[ 50 112 152 152] = bip
[151 112 152 152] = sare
[124 152 154 110] = Zezi
[ 50 112 117 152] = Fubep
rest: [124 152 154]
[110]
rest: [151 112]
[152 152]
common sare Zezi: 
[152]
rest: [ 50 112 152]
[152]
q: [ 50 112 117 152]
Fubep

[155 128 113 103 125 129 132] = tif
[126 150  97 106 103 148 150] = vure
[114 131 114 102 135 185 130] = bos
[152 139  95 136 150 150 128] = gadu
[114 130 114 102 135 114 159] = pak
[170 103 113 128 145 146 131] = dumu
[127 106 166 118 145 122 134] = Fube
[147 109 110 111 133 148 141] = beguz
[150  95 136 139 152 155 131] = gok
[140  97 119 116 119 148 134] = sogaz
at: [150  95 136 139 152]
gok, 1
q: [128 113 103]
tif
rest: [114 131 114 102 135]
[185 130]
q: [127 106 166 118 145 122]
Fube

[119 125 119 130 130 119 147] = mifu
[177 131 164 167 131 118 121] = Mupi
[137 137 137 134 110 107 151] = Lolak
[177 150 129 162  87 130 126] = mude
[177 131 164 168  87  95 154] = palu
[ 88 123  95  94 172 174  75] = lakem
[ 75 102 206 136 123 129 132] = lalud
all Lolak: [137]
1 2 3
q: [177 150 129 162  87 130 126]
mude
rest: [177 131 164 168  87]
[ 95 154]
common mifu mude: 
[130]
rest: [177 131 164 167]
[131 118 121]
all mifu: [119]
1 3 6

[115 111 102 162 103 149 193]  fuzin
[124 111 172 182 134 130 115]  Seku
[124 111 172 131  71 114 132]  bigo
q: [124 111 172 131  71 114 132]
bigo
q: [111 102]
fuzin

[134 138 161 105 146  71]  piv
[132 122 172 185  91 178]  fum
[197 183 147 145 144 147]  gis
[132 122 124 102 141 115]  Fabig
[132 122 124 139 126 131]  piged
[ 88  71 173 185  91 178]  Bazo
[152 139 144 107 148 115]  nuzo
[ 82  71 152 171  94 176]  kib
[130 123 122 118 134 129]  rozun
[171 164 150 147 164 164]  leno
[ 98 104 174 154 110 167]  Bisi
[ 93  93 103 160  93  70]  lubo
rest: [152 139]
[144 107 148 115]
q: [152 139 144]
nuzo
common Bazo piv: 
[71]
all leno: [164]
2 5 6

[114 119  78 118  91 148 138 103 143  89 132 129 119 157 138 144]  tus
[180 154  59 155 154 139 119 108  72 163  70 127 144 145 157 180]  niza
[105 175 137 148 121 158 170 138 111 104 143  84 156 138 107 155]  lidel
[108 139  82 138 201 103  76 104 112 130 123 174 164  71 158 180]  savi
[149 149  86 102 138 143 138 158 156 138 104 170 111  84 140 130]  Tid
[136 140 165 135  96 154  79 116 134  99 117 120 112 122 153 123]  zepi
q: [158 170 138 111 104 143  84 156 138]
lidel
rest: [170 111  84]
[140 130]
common Tid zepi: 
[140]

[147 146 125  70  73 168  80 160 132 174 184 181 142 131 171 118 146 144] : Fufo
[137 130 131 154 162 133 158 170 109 188 158 116 102  93 172 143 189 110] : Tis
[100  68 177 107 174 106 117 117 148  86  82 177 126 139 152 139 122  96] : Tuz
[ 83 125 149  79 177 158 125 165 187  80 135  96 143  68 145 119 102 185] : tezi
[ 90  77 104  68 176 135 180 188 126  78 173 148  96 113 143 174  85 162] : div
[142 177 161 169 188  95 176 114 186 183 105 140 183 163 124  77  95 132] : duta
[120  82 173 165 187 171 160 175 127  71  89 142 147 110  78 142 102 163] : Rif
[149 180 122 126  75 158 125  82 142 113 132  95 120 183  73 117 164 107] : vobel
common Rif Tuz: 
[82]
at: [ 71  89 142 147 110  78]
Rif, 10
q: [100  68 177 107 174 106 117 117 148  86  82 177 126 139 152 139 122  96]
Tuz

[123 141 125 153 154 151  98 124 139  89 103]  sumov
[153 169 161  83 117 147  88 110 141 161 169]  nemi
[123 126 123 146 137 134 108 134 126  97 106]  bagad
[128 163 139 138 144 166 129 110 157 124 117]  nus
[136 122 150 148 146  99 128 135  91  97  87]  foruk
[125 148 124 153 169 159  83 117 147  88 110]  sugu
[123 136 124 150 148 146  99 128 135  91 105]  kupa
[143 128 122 103 164 118  94 108 136 157 188]  rek
[130 135 130 126 135 134 124 121 135 133 135]  zulo
[124 165 137 149 117 146  88 110 141 104 104]  nuv
at: [153 169 159  83 117 147  88 110]
sugu, 4
rest: [117 147  88 110 141]
[161 169]
q: [136 124 150 148 146  99 128 135  91]
kupa
q: [146 137 134 108 134 126]
bagad
rest: [166 129]
[110 157 124 117]

[ 74 137 125 154  96 101]  vetus
[180 135 134  98 164 158]  vob
[155  67 121 133 130 126]  tufoz
[125 130 163 158 198  97]  dok
[112 134 147 134 120 139]  Kepod
[164  60 132 141 156 119]  Zukav
[154 123 120 108 126 149]  foguf
[112 120 134 147 134 109]  Bobol
[ 84 135 121 146  92 110]  nez
[150  87 116 122 116 136]  Vad
[122 135 158 154 187 101]  pino
[ 92 120 134 159 125  97]  datef
at: [ 96 101]
vetus, 5
q: [120 134 147 134]
Bobol

[ 71  71 137 137  71] = Moro
[ 84 173 153 132 186] = zeg
[160 138  82 127 138] = bipi
[152 143 201 132 187] = padev
[113 139 132 201  70] = lapi
[ 96 164 146 130 155] = bag
[130  98 173 128 120] = zusi
[124 174  81 133  86] = mun
rest: [130  98]
[173 128 120]
all Moro: [71]
1 2 5
q: [201 132 187]
padev
q: [ 84 173 153 132 186]
zeg
rest: [174  81]
[133  86]
common zusi zeg: 
[173]
q: [201 132]
padev

[137 149 145 113 126 123 141 127] : Tise
[123 141 122 116 141 111 127 119] : fupun
[130 141 121 121 136 108 122 120] : nutet
[ 98 139 136 133 127 124 124 130] : Lumab
[131 140 113 137 127 100 129 116] : fili
[125 134 133 118 151  82 148 118] : luv
[128 131 134 130 130 128 128 130] : dip
[125 134 133 118 127 125 125 122] : Pul
[ 94 185 169 116 123 120 110 121] : riras
[ 98 140 153 160 136 122 131 110] : pufun
[119 160 160  64 130 112 105  87] : nokeg
[101 145 142 130 159 116 141  98] : zuget
all dip: [128]
1 6 7
rest: [ 98 140]
[153 160 136 122 131 110]
rest: [134 130 130 128 128]
[130]
rest: [141 122]
[116 141 111 127 119]

[188 177  69  66 191] -> bedig
[198 193 178  70 188] -> Met
[ 70 129 128  70 188] -> Zivun
[195 179  98 195 195] -> banof
[201 129 142 197  96] -> gova
[174 188 126 113 117] -> Vobe
[143  94  96 130  92] -> Gad
all Zivun: [129]
2
q: [ 70 129 128  70 188]
Zivun
q: [201 129 142 197]
gova
all banof: [195]
1 4 5
q: [198 193 178  70 188]
Met
at: [143  94  96 130]
Gad, 1

[172 109 162  75 106 176 159 156  75  90 128 178  76  79  81  94 105 137
 176  79 128  89] : parif
[ 82 148 132  78  77 170 139 126 139  90 129 177  99  97 128 150 157 140
 135 103 165 146] : Pibub
[145 165 166 100 136 138 128 104 121 176  85  74  93 151 170 158 128 154
 141 102  91 170] : digog
rest: [ 90 129 177]
[ 99  97 128 150 157 140 135 103 165 146]
at: [78 77]
Pibub, 4
q: [ 82 148 132  78  77 170 139 126 139  90 129 177  99  97 128 150 157 140
 135 103 165 146]
Pibub
at: [156  75  90 128 178  76  79  81  94 105]
parif, 8

[132 111 136 132 147]  vivud
[116 188 134 102  95]  kufep
[135 137 111 134 115]  bute
[107 111 135 132 147]  zusa
all zusa: [107]
1
common vivud bute: 
[111]
rest: [111 134]
[115]
common bute kufep: 
[134]
q: [111 136]
vivud
q: [116 188 134 102  95]
kufep
rest: [111 135 132]
[147]

[ 95 134 103  89 151] : Zivad
[151 134 105  93 152] : sanu
[ 75 103 138  89  67] : vepul
rest: [151 134]
[105  93 152]
at: [134 103]
Zivad, 2
q: [ 75 103 138  89  67]
vepul

[142 124 126 127 128 131 133 127 126 136 116 123 132 132 130 135 129 135
 121] -> Kobin
[131 136 116 130 124 129 127 124 127 119 115 123 132 132 130 109 134 110
 128] -> dafip
[113 157 127 122 127 134 134 136 134 110 122 129 131 134 103 135 119 130
 136] -> nam
[122 152 110 131 128 130 128 137 127 138 117 128 126 131 111 152 118 125
 125] -> zalol
[117  69 127 141 134 127 125 123 123 123 122 122 122 126 116 125 134 130
 129] -> doz
[113 157 127 122 127 134 134 136 134 110 122 129 131 134 103 104 132 129
 129] -> netu
[127 122 130 121 132 130 132 130 128 144 124 129 121 125 109 141 123 138
 124] -> kur
rest: [115 123 132 132 130]
[109 134 110 128]
q: [129 127 124 127 119 115 123]
dafip
q: [113 157 127 122 127 134 134 136 134 110 122 129 131 134 103 135 119 130
 136]
nam

